In the data rows, 500 means zero.
Here is the table:
"179 496 624 376 442 582 490 436 759 504 356 651 562 445 634 600 479 758 391 468 401 164 431 383 602 711 533 477 442 429 597"
"176 397 586 401 554 675 685 588 656 484 471 458 649 462 760 398 344 818 674 347 347 92 416 399 660 687 517 551 479 544 700"
"438 400 460 615 694 452 723 678 643 486 465 340 877 565 513 346 286 655 713 408 226 201 447 471 313 607 446 775 544 766 923"
"903 567 506 101 458 486 289 471 0 401 345 382 349 155 414 999 968 61 0 254 601 999 442 809 611 317 746 399 318 69 0"
"265 809 615 530 696 451 422 602 632 522 615 594 575 503 534 370 377 706 784 440 425 349 467 376 531 528 551 611 633 714 670"
"365 829 455 638 791 390 369 615 711 553 587 465 510 605 219 296 299 696 624 668 480 454 320 480 418 499 423 452 614 587 875"
"283 613 545 609 591 517 469 493 705 405 591 447 470 573 431 309 498 832 581 563 439 419 357 470 338 620 477 445 598 445 738"
"625 733 405 671 658 477 638 482 627 537 703 518 464 620 331 346 294 463 759 486 534 360 383 221 503 500 347 620 646 703 687"
"695 381 544 216 335 374 68 520 132 382 277 497 344 302 436 868 999 346 0 534 679 999 514 925 589 349 686 270 441 103 31"
"842 421 401 512 193 435 71 376 0 619 425 617 13 550 282 880 720 0 34 553 862 999 642 899 619 103 480 192 457 135 0"
"394 445 528 450 420 550 497 424 776 505 497 517 522 459 554 426 432 649 610 620 490 294 569 401 587 533 459 680 485 527 785"
"395 507 450 599 506 471 683 349 656 567 593 462 695 677 515 294 221 391 736 654 450 316 622 353 487 599 552 552 379 673 711"
"900 433 487 269 380 351 303 395 0 351 424 427 312 446 454 894 847 54 79 370 616 999 650 724 425 385 634 313 278 132 0"
"498 564 468 659 521 433 676 348 796 498 586 482 549 605 369 385 321 561 592 635 511 350 556 302 437 525 426 571 513 573 682"
"757 333 489 780 425 600 734 569 427 651 726 489 501 484 612 194 371 384 832 502 471 403 666 410 386 473 332 787 521 861 519"
"577 286 435 524 435 460 818 600 635 561 479 472 608 433 678 510 447 470 633 442 479 348 491 393 452 659 584 570 577 574 658"
"467 344 498 603 522 834 637 611 456 635 333 574 645 635 588 349 248 688 594 625 324 216 431 489 426 308 395 627 634 591 522"
"408 465 489 474 323 499 291 426 303 422 453 613 173 472 547 532 954 415 354 514 737 459 550 634 581 382 332 133 510 468 493"
"333 475 514 472 558 464 637 515 785 418 575 497 681 511 631 500 351 611 639 418 427 275 544 364 534 713 580 474 431 608 583"
Each row belongs to one hidden group. There are 2 groups. Groups can overlap: rows of different groups may look alike.
Some rows of the table again, each followed by its group:
"176 397 586 401 554 675 685 588 656 484 471 458 649 462 760 398 344 818 674 347 347 92 416 399 660 687 517 551 479 544 700" dq
"395 507 450 599 506 471 683 349 656 567 593 462 695 677 515 294 221 391 736 654 450 316 622 353 487 599 552 552 379 673 711" mb
"498 564 468 659 521 433 676 348 796 498 586 482 549 605 369 385 321 561 592 635 511 350 556 302 437 525 426 571 513 573 682" mb
"283 613 545 609 591 517 469 493 705 405 591 447 470 573 431 309 498 832 581 563 439 419 357 470 338 620 477 445 598 445 738" mb
"695 381 544 216 335 374 68 520 132 382 277 497 344 302 436 868 999 346 0 534 679 999 514 925 589 349 686 270 441 103 31" dq
"408 465 489 474 323 499 291 426 303 422 453 613 173 472 547 532 954 415 354 514 737 459 550 634 581 382 332 133 510 468 493" dq
"333 475 514 472 558 464 637 515 785 418 575 497 681 511 631 500 351 611 639 418 427 275 544 364 534 713 580 474 431 608 583" mb
"467 344 498 603 522 834 637 611 456 635 333 574 645 635 588 349 248 688 594 625 324 216 431 489 426 308 395 627 634 591 522" dq
"438 400 460 615 694 452 723 678 643 486 465 340 877 565 513 346 286 655 713 408 226 201 447 471 313 607 446 775 544 766 923" dq
"625 733 405 671 658 477 638 482 627 537 703 518 464 620 331 346 294 463 759 486 534 360 383 221 503 500 347 620 646 703 687" mb
"903 567 506 101 458 486 289 471 0 401 345 382 349 155 414 999 968 61 0 254 601 999 442 809 611 317 746 399 318 69 0" dq
"577 286 435 524 435 460 818 600 635 561 479 472 608 433 678 510 447 470 633 442 479 348 491 393 452 659 584 570 577 574 658" dq
"842 421 401 512 193 435 71 376 0 619 425 617 13 550 282 880 720 0 34 553 862 999 642 899 619 103 480 192 457 135 0" dq
"757 333 489 780 425 600 734 569 427 651 726 489 501 484 612 194 371 384 832 502 471 403 666 410 386 473 332 787 521 861 519" dq
"900 433 487 269 380 351 303 395 0 351 424 427 312 446 454 894 847 54 79 370 616 999 650 724 425 385 634 313 278 132 0" dq
"265 809 615 530 696 451 422 602 632 522 615 594 575 503 534 370 377 706 784 440 425 349 467 376 531 528 551 611 633 714 670" mb
"179 496 624 376 442 582 490 436 759 504 356 651 562 445 634 600 479 758 391 468 401 164 431 383 602 711 533 477 442 429 597" dq
"365 829 455 638 791 390 369 615 711 553 587 465 510 605 219 296 299 696 624 668 480 454 320 480 418 499 423 452 614 587 875" mb
"394 445 528 450 420 550 497 424 776 505 497 517 522 459 554 426 432 649 610 620 490 294 569 401 587 533 459 680 485 527 785" dq
